Rotation paths and how fast each direction turns (degrees each step)
Each turn is a multiple of 5 degrees from 10 to 175, or 0.
Each row of a path follows its step; steps can be skipped.
Path 1:
step 0: [ -3 -24  11  -3 -35  36   0 -11   6 -22 -18   6 -39  13  17 -33  15  -1
 -54  33  29 -38  40   4 -29  10  25 -15 -10  -2   6 -39  -6  -2  41   3]
step 2: [ 25  -6  32   3 -52  -8  11   5  40  28 -39  14  -1 -24 -16  37 -15   2
 -24  43  15 -30   8 -37   3 -16   1  40   9   0   8 -32   8 -19  35   2]
step 3: [ 37 -14  23   8 -65   4 -28  22  -4  46 -10   7  19 -20   8  11 -26 -23
 -46  33  20  -8  20 -28  -2 -13  36  33  16 -21   8  15 -12  -5   5 -12]
step 4: [ 43   4  25  13 -40   3  -7  16 -20  18  -6  20  21  15   6  15   6 -22
 -36  39  11  -1  32  10 -15  13  -1  30  -9 -38  -6  55  26 -15   1 -51]
step 5: [  4  16   4   3 -48  10  22  26   5  24  -9  24 -32  28  18  32  21 -35
 -25  37  31  -6  24  32 -13   8 -16  17 -38  -9   1  27  27  40   6 -30]
step 6: [-31 -15 -18 -15 -55  30  23   4  18   2   2  39 -11  15  18  -5  24 -23
  -5  45  29 -13  46  18 -18  31  25   0 -11  -3  20  -3 -22  37   2 -32]
step 7: [ -9 -23  16 -22 -40   9  23 -16  16 -37 -36  28  -9  -3  18 -14  19  -1
 -22  36   4 -25  32  29 -42  51  27  15   2  31  16 -15   1 -20  21 -22]
step 8: [  7 -19   8 -16 -23   4 -13 -12  29  -4 -51 -18 -13 -12 -11   4  30 -31
 -26  50  26 -17   6  13 -36  15  24  35  -7  20  13 -31  12 -20  51  27]
step 10: [ 51  10  40   0 -58  -4  -1  18  -5  47 -14   3 -18 -16  -5 -10 -33   6
   0  56  20   0  19  -7 -20   3  -2  23  34  -5  29  14  21 -29   4 -13]
step 11: [ 51   3  43   3 -41  13  -6  11 -19  44  10 -19   8   0  -6  12  13 -17
 -29  72  19  -9  34  19  -5  -3 -19  24   3  -4 -10   5   8  23 -22 -21]
step 13: [ -6  -8  16  17 -20  19  13  16  36  26  11  50 -23  -1  31  10  30 -11
  -3  42 -17 -21  27  26 -45  58   3  14 -19  -8  22  13  -8  19  21 -19]
Speeds:
[ 11  -5  -4  -7   5  13  -2   2  -4  -1   6  -7   8  -1  -9   7   1 -17
  14  13  -2  -8  -6  -8  -3  13  11 -11   1  -8   1  10  -7  12   2  14]
145
[  8   3   1 -13   6  -3   8  -2  21   4  -4  -3  10  11  10  -2 -13   4
   2  -2 -11  -6   9   4   5  15  -7  -3   4   2   2  14  17  -8   3   4]
125
[  6   0   7  11   6  -6   4   8  -4   0  -4  -7   6  -1   7  -5 -13  -9
   6  11  20  10  -4   8   6 -16  -1  -4   8  -9  -1  16   8   3  -8  -9]
55
[  4   1  -9  -5   9  -1  -4  -6  14  13  14   7  17   7  -7 -19   9 -10
   3   4   4   4   0   7  -1  -5  -1  15   2  -4  -8  -8 -11  -4  -1  -6]
145
[  6  19  18   8   1   8 -10   6  -5  12  11  -7  10   0  -6  14  -5   9
  -1  -6   3 -14   7  -5   1  -5  -7   5  14   1   0  -2  -7  -3   9   0]
45
